128 stands for zero in the data rows.
Here are some points, each followed by its number:
[124 128 112 194 133 116 103 133 145  80  97  88  57 110 145 142 191  90
 153 107] 0
[118  81  99  65 138  74  69  51  93 200 127 131  14 171 229 148 105 108
 166 133] 1
[134 141 150  94 123 152 165 151 124 144 152 162 218 130  87 111  85 163
 100 137] 2
[122 152 119 241 127 133 127 182 168  35  92  79  93  80 101 137 217  84
 137 105] 3
[121 126 113 174 130 116 106 128 140  96 102  97  68 116 147 140 175  97
 146 114] 4
[131 133 134 135 129 129 134 134 130 121 133 130 139 120 115 127 127 132
 123 132] 5
[137 177 160 182 113 182 193 218 165  63 143 134 255  83  16 104 137 157
  81 129] 6
[136 160 156 151 122 165 177 185 148  93 139 142 229 107  56 109 127 152
  94 131] 7
[128 126 130  90 128 129 134 120 117 158 143 151 156 142 128 123  92 146
 122 141] 8
[120 107 111 114 133 103  96  92 112 154 118 121  63 146 178 141 129 113
 148 127] 9
[124 114 114 137 133 109 106 107 123 130 114 112  67 135 164 140 150 107
 149 121] 10
[139 144 156  87 125 163 171 157 133 144 157 165 243 128  70 102  82 173
  91 141] 11
[132 176 156 194 117 177 184 218 169  54 131 123 243  80  25 107 152 144
  89 124] 12
[127 110 125  77 132 115 116  97 108 174 140 145 117 153 156 131  94 135
 130 140] 13
[117 101 105 120 135  92  84  82 113 147 111 113  32 145 194 149 143 101
 160 124] 14
[112  88  91 130 139  76  62  58 108 149  98  96   0 155 231 159 162  82
 181 113] 15
[111 125 100 212 143 102  88 126 147  72  82  72  14 108 166 152 214  72
 163 102] 16
[128 118 134  76 126 125 131 107 113 172 146 151 148 157 138 125  83 148
 123 143] 17
[144 146 160  76 116 165 186 160 125 151 175 171 255 131  52 102  58 182
  84 151] 18
[119  88 116  59 135  98  97  70  96 201 136 144  83 165 186 137  88 134
 137 143] 19
[117 147 115 228 127 126 117 159 159  49  88  82  81  94 120 137 207  89
 141 105] 20
[132  85 111  30 141  92  87  41  81 222 142 153  63 181 212 138  73 130
 155 139] 21
[120  88  98  96 138  82  72  59 102 177 112 118  13 162 219 153 125 100
 167 126] 22
[128 163 145 188 121 163 166 194 160  67 125 119 201  86  55 112 158 136
 104 119] 23
[132  87 109  42 136  91  81  42  84 212 138 144  48 178 218 142  85 125
 159 137] 24
[119 100  98 149 138  90  73  82 120 124  97  93   0 135 202 153 175  83
 172 110] 25
[128 167 138 214 118 156 158 198 166  44 114 102 174  81  59 122 177 125
 108 114] 26
[108  65  79 109 149  48  25  14  89 178  92  89   0 177 255 169 160  62
 201 112] 27
[125 149 136 183 125 148 148 173 154  75 118 115 160 102  85 121 159 124
 115 116] 28
[141 124 140  59 127 134 141 110 109 183 157 167 183 151 123 116  67 160
 114 145] 29
[123 130 123 151 127 125 121 132 133 113 116 117 110 121 132 130 146 117
 133 123] 30
[143 142 147 113 123 154 155 147 132 131 149 144 198 124  88 119 103 153
 105 134] 31
[116 153 113 239 126 127 117 168 160  40  86  80  77  88 116 138 215  86
 142 103] 32
[116  84  95  81 138  76  64  42  98 187 113 119   0 169 234 157 120 101
 171 128] 33
[124 134 128 160 126 132 131 143 139 105 118 116 122 118 118 127 151 123
 130 119] 34
[113  87 101  84 137  83  75  58  96 180 118 123  17 162 217 149 118 106
 164 130] 35
[143  94 133   0 132 115 130  66  80 244 176 186 156 183 162 123  21 169
 119 161] 36
[138 141 154  86 121 162 173 154 132 148 162 167 244 133  69 105  78 170
  90 144] 37
[131 132 133 138 126 134 135 140 133 118 130 124 139 121 112 128 131 131
 124 131] 38
[126 174 138 251 118 158 162 217 178  11 101  88 164  62  48 122 204 108
 112 108] 39
[120  94 111  92 138  87  78  61  99 177 119 126  27 162 210 151 116 106
 162 130] 40
[141 207 181 202 103 212 232 255 181  34 152 143 255  60   0  88 134 177
  52 135] 41
[117 145 126 193 127 137 135 163 152  69 107 102 121 103 109 125 173 112
 128 113] 42
New points follow, each followed by the number of its nearest point above by angle.
[133 154 148 146 120 157 169 175 144  98 144 139 210 105  64 115 118 148
  99 136] 7
[139 155 147 132 121 159 166 170 143 111 144 144 221 108  67 107 114 153
  99 131] 7
[147 119 143  30 129 138 144 109 100 201 168 180 201 159 119 109  46 168
 107 151] 29
[119 170 137 237 119 153 154 204 174  30 102  94 162  76  61 123 196 112
 114 111] 39
[144 153 159 111 115 167 182 174 135 126 163 161 253 115  52 107  85 173
  87 146] 31
[129  85 106  50 138  87  79  43  90 207 133 142  39 174 221 144  93 120
 160 136] 24
[117 103 101 120 138  87  80  75 111 152 106 108  14 151 204 148 145  94
 166 119] 14
[143 124 146  34 127 141 150 111 108 198 169 178 217 158 113 108  45 175
 101 154] 29
[149 127 167   0 120 161 183 121  93 226 196 215 255 169  85  94   0 209
  78 163] 29
[122 152 139 170 123 146 146 168 151  89 124 115 167 103  90 119 145 129
 113 124] 23
[135  74 106   0 141  84  77  20  68 249 151 160  50 195 233 142  57 135
 158 147] 21
[122 162 120 255 126 137 126 203 187   0  74  53  77  56  86 140 255  73
 141  91] 3
[131 127 134 111 130 134 135 127 126 141 136 138 148 133 121 123 115 138
 120 132] 29
[125 102 125  55 128 111 113  83 101 195 146 154 118 165 168 130  76 143
 131 144] 13
[137 184 160 189 116 182 198 227 171  55 143 129 255  75   6 101 135 158
  80 130] 6
[149 126 146  29 125 142 150 110 100 196 170 180 213 149 116 107  43 177
 106 151] 29
[119 155 118 255 123 133 123 187 177  10  78  61  80  70  96 138 240  79
 141  97] 3
[122  87  86 121 143  73  52  45 103 151 101  97   0 151 241 161 162  79
 188 115] 15
[131 186 137 255 117 168 156 233 191   0  89  77 171  46  35 118 232 103
 114  93] 39
[127 109 112 125 131 106 102  94 117 138 119 116  58 136 169 142 137 109
 152 125] 14
[136 156 165 113 119 170 189 177 141 122 162 165 255 117  44 103  80 176
  78 148] 31
[127 105 130  40 130 112 120  82  96 205 151 165 132 166 162 127  59 149
 124 149] 36
[141 119 138  43 126 135 141 107 102 192 161 171 186 154 125 115  58 165
 112 147] 29
[135 147 151 116 122 151 164 166 136 128 149 150 218 121  77 114  97 156
  95 139] 31
[141 122 144  47 127 136 145 109  98 190 164 172 194 154 118 112  56 167
 109 149] 29
[124 111 130  76 128 118 123 103 111 173 142 150 134 151 147 125  87 142
 125 140] 36
[128 136 129 153 127 135 133 144 139 106 121 118 134 119 115 128 148 121
 128 123] 39
[121  84 102  66 136  83  76  48  92 197 125 133  27 171 220 148 103 113
 160 136] 1
[127 134 130 155 130 138 135 146 141 104 120 119 133 114 112 126 151 123
 124 119] 39
[124 130 119 173 132 121 115 134 139  92 105 102  84 112 137 138 173 105
 141 114] 0
[142 121 141  52 126 136 144 108 103 189 161 169 188 153 123 116  62 165
 110 148] 29
[123 144 134 158 128 148 150 160 148  99 124 123 164 109  95 122 148 125
 118 123] 23
[135 119 126  90 130 122 122 104 113 163 136 140 126 143 146 121 107 136
 132 132] 13
[126 151 141 161 124 151 154 170 146  96 129 127 179 110  85 119 139 134
 111 123] 12
